In the rows, 128 means zero.
runs of hidden systems:
z37, seq 1 (8 x 20):
[[158  81 108 132 135 172 155 114  89 113 117 180  85 150 138  84 115 163
  108 106]
 [130 151 115  91 177  62 130 131 169 140 109  96 142 130 129 158 138 168
   88 168]
 [102 139 129 100  94 172 134 119 139 179 145 165 121  94 112 106 140  94
  185 173]
 [165 104 109 154 161 162 169 152 144 113 165 152 113 159 135  96  95 167
   89  87]
 [136 170 135 113 124  52 106 116 165 138 147  91 140  72 122 147 128 148
   95 162]
 [120 111 166 137  79 183 122 138 110 172 160 178 123 130 134 152 105 108
  172 143]
 [147 128 131 162 150 129 158 173 169 109 141  94 141 163 147 111 108 150
  103  51]
 [131 142 154 125  75  72  89  88 115 131 116  95 122  54 128 126 144 128
  115 142]]
z251, seq 2 (8 x 20):
[[ 85  67 143 111 122 146 116  88 109 178  97 126 128  87 122  68 160 109
  114 135]
 [165 157  64 125 143 142 166 134 124  78 144 171  88 140 125  92 115 157
  135 114]
 [130 146 165 105 144  93 143 154 201 174 128  78 152 132 141 168 128 154
  103 152]
 [ 67  98 112 122 114 157 111 112 112 170 126 148 130  85 114  59 148  88
  153 115]
 [182 177  89 147 122 118 154 138 143  63 160 134 100 123 130 106 108 152
  121  97]
 [111 122 171 117 135  84 106 137 164 188 151 109 159 104 134 177 111 149
   94 166]
 [ 74 124 109 129  91 151 110 132  88 147 126 174 122 109 127  87 130  96
  194  93]
 [197 162 136 157 100 105 145 129 133  66 134 103 102 124 147 131 110 161
  106  89]]
z466, seq 3 (8 x 20):
[[122 130 122 142  89 135 106 112  49  76  87 153 107 148 140 135 135 107
  181  93]
 [170  90 161 144 136 151 121  84  79  84  81 101 118 169 127 163 148 112
   97 142]
 [ 90 106 107  92 177 140 115 105  90 133  71 136 136 168 113 147 165 102
  144 175]
 [164 161  94  99 129 166 165 110 125  88  97 145  93 157 119 122 160 112
  173 166]
 [167 122 114 112 182 150 154  91 161 115 136  96 131 129  94 115 164 106
   80 191]
 [103 166  75  81 167 114 128 128 156 150 156 160 133 107  97 125 134 123
  141 197]
 [167 197 110 134 112 145 158 146 188 110 194 125 124 110 110 126 117 115
  149 150]
 [120 133 121 155 142 116 106 122 166 138 201 101 162  76  94  99 120  96
   84 133]]
z659, seq 4 (8 x 20):
[[151 175 150  94 111 106 153 118 199 155 123  82 130  94 128 138 153 135
  128 179]
 [132 134 176 159  59 141 128 155 150 164 174 132 129  92 147 128  95 131
  149  93]
 [168 190 103 140 108 106 160 151 164  71 127 101 110 128 142 104 127 143
  149  75]
 [151 156 165 119  90  54 107 113 136 132 108  96 120  93 152 173 123 170
  108 146]
 [114 121 150 158 105 110 117 182 114 140 142 149 130 147 166 148  78 171
  140  53]
 [138 133 109 115 146  90 150 127 128  89  55  93 109 152 158 105 149 168
  116  82]
 [128  85 150 108 126  82 109 107 100 164 112 150 109 105 146 141 109 194
   74 153]
 [ 99 102 107 117 166 141 157 179 138 162 128 172 126 173 154 115 101 173
  136  91]]
z659, seq 5 (8 x 20):
[[141  85 122 133 127 129 153 121 120 132 112 143  92 111 152  64 117 184
   86  78]
 [139 139  95  75 162  96 164 132 158 155 116 155 101 124 139 111 125 200
  106 160]
 [118  95 172  99 123 150 162 151 176 211 110 124 127 138 159 129 124 163
  122 138]
 [140 109 124 130 121 163 175 133 172 152 140 120 107 103 139  44 130 150
  111  88]
 [166 170 109  87 116 109 170 118 178 143 139 135  90  82 131  97 136 173
  121 170]
 [140 145 176 120  96 136 155 166 190 187 157 120 132 122 156 155 106 159
  136 140]
 [138 149 142 146  90 131 159 155 180 130 128  85 122 104 153  77 131 134
  136  59]
 [174 172 127 118  82  78 140 109 141 105 124 118  89  75 148 113 125 179
  118 130]]
z4, seq 6 (8 x 20):
[[133  82  91 139 156 151 147 111 108 112 128 153 104 124 122  49 125 149
   88  89]
 [141 154 138  78 115  77 147 115 144 136  60 107 103 123 156 145 156 176
  131 157]
 [ 97 100 156 118 145 180 140 157 163 207 153 143 155 151 125 143 120 108
  141 157]
 [126 143  63 127 145 143 154 126 145 104 144 141 108 103 114  38 137 127
  126  91]
 [176 158 160  99  93  91 143 102 157 139 113 107 103  88 141 148 138 171
  109 178]
 [ 94 116 136 132 159 136 124 182 161 190 184 152 163 150 129 156  87 135
  127 131]
 [113 173  86 140  97 125 133 135 139  98 139 125 119  88 125  59 140 102
  168  73]
 [184 117 187 141  78 115 126  94 130 137 138 106 105  84 142 143 119 162
   84 150]]
z124, seq 7 (8 x 20):
[[118 117  92 124 162 184 155 162 134 149 174 193 126 161 119 111 104 131
  150 129]
 [173 161 117 107 142 141 185 133 211 131 150  96 117 110 122  91 143 141
  110 150]
 [108 134 137 129 120 126 102 117 149 177 201 144 148  72  98 133 110 106
  115 179]
 [115 163 106 154 143 109 132 196 162 128 187 139 151 147 137 137  78 147
  138  75]
 [145 166 161 142  85  90 127 126 178 125 131  55 138  77 138 120 139 123
  117 108]
 [ 94 103 156 160  99  88  63 124  79 147 155 142 146  96 132 158  96 127
  110 105]
 [121 150 127 138 126  81 125 164 115  96  82 112 130 172 169 154 117 162
  148  60]
 [132 108 181 125  76 125 114  88 105 127  57  82 118 109 146 132 168 110
  137 122]]
z303, seq 8 (8 x 20):
[[ 93 117 146  97 140 157 138 156 153 204 137 161 143 150 129 160 120 125
  159 176]
 [115 134  94 123 135 150 175 158 173 142 136 139 114 119 139  50 126 146
  142  75]
 [160 168 127  98 104  93 139  96 164 136 143 118 105  61 118 116 142 147
  112 187]
 [104 128 132 126 137 121 116 173 138 182 188 182 142 138 131 168  76 155
  135 148]
 [105 147 133 147  93 108 133 162 165 141 139 102 132  92 152  76 119 138
  141  48]
 [168 116 164 130  73 120 113  77 110 135 145 136  96  60 126 121 124 145
   96 166]
 [107  96 131 135 153  86 100 155  96 154 146 168 137 150 146 170  79 185
   97 113]
 [101 118 177 136  90 109 124 140 146 154  79  71 142 117 161 116 143 126
  138  69]]
z124, seq 9 (8 x 20):
[[141  93 166 173  82 197 138 143 108 135 156 149 118 143 144 117 102 111
  146  79]
 [144 103 116 110 170  78 140 113 145 133 104 110 114 118 140 102 131 194
   56 128]
 [103 171 130  91  91 107 105 121 116 152 117 154 125 111 127 172 138 113
  191 183]
 [129  84 161 167 130 195 149 165 133 143 140 130 142 182 143 123 107 118
  134  72]
 [135 122 103  96 141  86 146  96 150 136  99 109 102  77 134  61 151 172
   86 133]
 [135 151 144 115  95 125 105 124 100 142 152 179 119 125 125 193 108 128
  164 190]
 [105 103 142 144 168 161 158 178 169 152 125 103 161 189 145 128 120 123
  127  80]
 [133 141 113 105  90 107 140  91 141 134 114 119  96  50 128  51 155 141
  123 128]]
z113, seq 10 (8 x 20):
[[141 130 105 152  88 134 122 104  69  65  97 140  96 123 137  88 139 118
  153  77]
 [151  90 141 121 183 122 117  87 110 114 107 100 137 157 107 163 145 124
   65 184]
 [ 59 154  93  91 146 123 120 159 133 163 116 159 148 145 124 137 137 104
  197 144]
 [175 140 116 151  92 180 159 113 107  66 111 126  94 140 129  91 143 107
  157  96]
 [149 107 104 118 198 121 127  97 132 121 149 123 134 128  94 127 135 133
   58 192]
 [ 94 187 101 104 123 107 115 165 133 138 146 171 138 137 127 169 113 122
  199 149]
 [179 143 145 170  92 190 156 123 145  84 147  96 122 132 121 106 140  80
  144 101]
 [119 111  91 131 173  97 103  96 124 131 173 134 142  84  88  98 127 127
   63 164]]
z303, seq 11 (8 x 20):
[[121 105 176 124  84 150 122 110 150 198 161 134 129  72 125 126 124 120
  122 170]
 [114 106 100 125 132 107 128 147 104 144 145 188 102 117 150  98  88 195
  113  91]
 [138 149 171 120  96  70 128 131 172 150 104  71 131  95 160 143 133 168
  108 121]
 [105  61 173 128 111 164 114 116 109 203 147 164 128 110 132 126 110 135
  111 151]
 [113 112 105 113 137  88 143 141 118 136  89 144 103 123 165  85 117 195
  115  74]
 [149 124 187  99 104 110 140 109 167 171  94  83 126 105 148 151 150 151
  107 172]
 [ 87  64 129 109 152 161 132 136 117 201 137 182 129 139 130 108 111 150
  114 139]
 [122 149 106  92 124  89 165 140 163 136  78 111 100 113 161  80 143 181
  136  96]]
z466, seq 12 (8 x 20):
[[134  90 101 143 139 186 155 130 114 134 160 185 101 131 123  68 105 139
  118  98]
 [146 157 113 122 153  46 123 135 146  98 110  91 130 130 141 150 124 182
   86 118]
 [102 114 185 106  86 152 128 128 152 208 121 124 137 103 142 142 136 118
  155 161]
 [122 111  91 156 151 171 156 161 125 109 155 160 122 159 129  78 103 134
  135  65]
 [143 144 132 120 118  46 113 102 134 105  95  81 121  89 143 126 142 169
   89 122]
 [110  88 180 115 107 162 126 141 127 208 135 163 131 135 142 159 108 137
  138 163]
 [112 140  90 146 154 143 154 171 136  94 120 126 135 175 139  93 125 125
  155  48]
 [156 123 146 115  93  82 123  75 122 118  89  94 101  69 139 101 155 155
   92 140]]
z4, seq 13 (8 x 20):
[[133  84 168 131 162 151 134 127 121 130  74  91 148 200 139 174 148 118
  111 132]
 [ 81  93  81 104 180 151 116  99  88 128  94 146 133 143  99  93 161  89
  135 149]
 [182 137 112 100 133 167 168  94 114  91  90 146  84 158 126 126 153 135
  141 174]
 [140 130 121 106 197 131 144 129 176 140 133  95 156 160 105 160 147 119
   92 185]
 [101 170  63 102 153 130 118 120 127 122 166 170 133 111  88 114 133  95
  163 178]
 [204 182 122 145 112 149 158 126 157  78 176 125 109 128 113 145 119 121
  134 154]
 [123 152 125 148 158  74  94 133 152 122 186  96 169 107 101 162 111 119
   82 150]
 [109 170 107 150  90 108  87 141  88 104 170 174 133 112 117 158  98 106
  180 116]]
z251, seq 14 (8 x 20):
[[121 103 156 115 148 114 136 158 164 200 160 145 135 129 145 150  89 185
   87 145]
 [ 64 148  97  97 103 105 121 145 124 153  89 145 124 102 143  82 142 123
  192  90]
 [195 146 147 140  75 136 160 107 150 106 141 109  87  90 141  93 122 158
  107 115]
 [ 98  92 128 119 165  89 113 149 134 186 156 160 136 116 138 135  91 185
   77 135]
 [ 94 177 103  90  84 109 134 147 129 143  95 154 111 108 145 109 140 132
  207 117]
 [180 113 176 154  80 150 156 124 156 132 134  99 103 103 155  99 119 158
   97  89]
 [ 93  96 102 106 165  71 104 124 108 160 134 163 125 102 131 112 106 184
   80 136]
 [129 182 119  88  82 128 155 149 149 146 110 159  99 122 150 131 130 147
  202 145]]
z113, seq 15 (8 x 20):
[[144 111 117 100  92 153 143 101  80 131 101 195  70 115 146 101 125 162
  154 141]
 [165 107 130 138 187 147 166 154 152 115 133 124 134 203 136 159 110 160
   90 126]
 [113 176 101  73 131 114 164 142 199 171 126 126 121  96 127 100 150 143
  155 166]
 [172 119 141 152  82 183 149 133 109 125 177 185  90 121 136 119  93 143
  137 117]
 [154 137 124 149 175  97 138 152 181 120 169  90 149 140 126 137 107 158
   63 116]
 [107 169 149 102  75  95 116 127 156 182 146 134 127  65 133 140 124 135
  159 163]
 [140  90 172 189  89 168 118 146 104 126 165 136 131 138 142 124  90 120
  121  65]
 [114 126 129 129 153  52 108 120 153 127 114  69 150  99 133 113 137 155
   69 107]]
z37, seq 16 (8 x 20):
[[161  91 162 170 145 142 114  93 128 109 159  82 151 123 106 137 130 101
   56 138]
 [ 55 138 114 138 119  79  68 147  90 143 141 155 156 115 129 148 105 116
  159  99]
 [177 165 139 149  93 165 154 135 114  67 110 118 110 173 140 159 133 104
  176 105]
 [110  72 144 153 161 128  98  94 117 123 114  74 160 124 107 110 154  91
   70 119]
 [ 75 149  90 114 116  81  91 132  68 112 102 174 123 123 133 133 124 134
  179 110]
 [182 139 135 126 143 174 163 115 130  80  92 110 115 191 127 159 152 108
  144 152]
 [ 74  91 100 123 182 118 104 106 131 147 128 104 157 104  95  77 155  90
   89 136]
 [124 168  71 110 119 105 119 128  80  94 132 200  97 124 127 129 114 149
  171 137]]

runs to name:
seq 17 (2 x 20):
[[144 157 138 121 131  62  92 112 108 103 125 117 133 125 126 204 120 149
  106 175]
 [ 91 123 151 131 117 184 123 147 134 161 132 127 161 154 116 149 140  61
  185 134]]
	z37
seq 18 (2 x 20):
[[109 134 134  70 118 137 132  98 132 174  91 143 118 111 121 140 161 117
  161 207]
 [156 119 104 129 170 195 180 150 165 137 172 162 120 166 121 108 115 134
  119 142]]
	z4
seq 19 (2 x 20):
[[136  65 163 144 113 210 138 120  82 141 108 161 114 171 140 133 127 110
  144 119]
 [111 123  73 113 204  97 150 137 152 113 101 107 133 155 128  89 140 156
   97 102]]
	z113
seq 20 (2 x 20):
[[156 201  78 121 136 117 141 149 140  90 174 168 114 134 116 149 105 138
  159 154]
 [175 173 136 153 113 165 146 128 175 109 195 106 136 121 101 145 121  88
  128 160]]
	z113
seq 21 (2 x 20):
[[101 148  92 112 173  74 111 170 123 140 149 171 138 154 137 168  88 173
  130 132]
 [114 154 170 143  83 134 138 159 182 153 126  78 153 114 146 123 137 100
  167  83]]
	z303
seq 22 (2 x 20):
[[171 162 111 138 105 112 152 113 169 104 162 105 102  66 123  66 129 147
  102 114]
 [147 112 159 145 118 107 100 118 116 155 188 159 129 102 121 174  86 158
   83 169]]
	z113
seq 23 (2 x 20):
[[100  94 139 138 174 165 100 124 111 143 148 128 169 164  97 170 130  74
  118 171]
 [ 85 110 106 144 140 173 105 105  99 116 128 131 148 128  93  92 156  48
  155 119]]
	z659
seq 24 (2 x 20):
[[ 60 124 143 128  87 100  97 137 116 165 105 121 145  88 143 100 133 113
  165  78]
 [169 115 159 154  80 118 131 133  86 106 115 150  89 138 171 141  94 184
  122  83]]
	z124
seq 25 (2 x 20):
[[136 109 158 147 134 137  86  95 110 137 173 126 153 113  93 176 119  90
   92 189]
 [ 94 133 112 155 137 151 103 156  82 103 142 164 148 181 119 165 107  87
  176 101]]
	z251
seq 26 (2 x 20):
[[125  93 136 144 129 155 148 143 169 177 187 136 128  92 126  68 104 145
   87 103]
 [135 185  85  82 119 127 178 135 176 131 117 136  97 105 131  79 149 145
  168 143]]
	z659
seq 27 (2 x 20):
[[ 93 166 146  91 114  87 123 156 152 168  91 116 146 137 150 177 139 137
  182 148]
 [132  87 161 151  75 185 137 103 110 138 110 118 110 104 136  69 145 101
  137  86]]
	z251
seq 28 (2 x 20):
[[114 171 109 125  83  57  95 125  94 101 114 145 108  90 146 133 111 156
  155  98]
 [162  88 207 159 109 162 122 108 116 130 114  87 144 157 136 178 134 104
  106 139]]
	z113
seq 29 (2 x 20):
[[145 146  87 145 128 114 124 115  72  42  90 135 107 161 130 121 137 123
  147  88]
 [146 119 134 102 167 143 130  85 132 123 103  96 138 146  98 158 168  96
  104 208]]
	z113
seq 30 (2 x 20):
[[122 145 152 171 117 136 135 165 185 138 173  78 162 114 130 109 117 100
  124  70]
 [143 125 157 166  60 101  95 104  83 105 143 130 109  76 141 124 108 136
  116  89]]
	z37
seq 31 (2 x 20):
[[122 118 108  91 157  79 124  90 149 143 102  99 126  78 116  88 159 151
   79 166]
 [115 118 143 120  99 144 111 142  77 154 128 199 117 156 145 180  98 145
  173 142]]
	z113
seq 32 (2 x 20):
[[112 177  98  83 109  77 138 148 131 135  93 158 101 118 155 128 124 180
  175 127]
 [161 129 182 136 114 158 160 154 201 175 164  99 137 127 141 144 112 139
  108 142]]
	z303
seq 33 (2 x 20):
[[175  92 129 144 135 138 113  88  57  82 119 165  96 152 126 148 109 151
   89 141]
 [116 143 125 119 170 100 122 149 123 102  75  95 156 196 139 186 143 125
  139 125]]
	z4
seq 34 (2 x 20):
[[141 143 122 126 187  77 122 147 162 121 149 100 154 150 125 175 110 161
   74 149]
 [100 171 151 108  70 132 129 143 162 174 138 130 135  89 133 136 136 105
  196 152]]
	z113
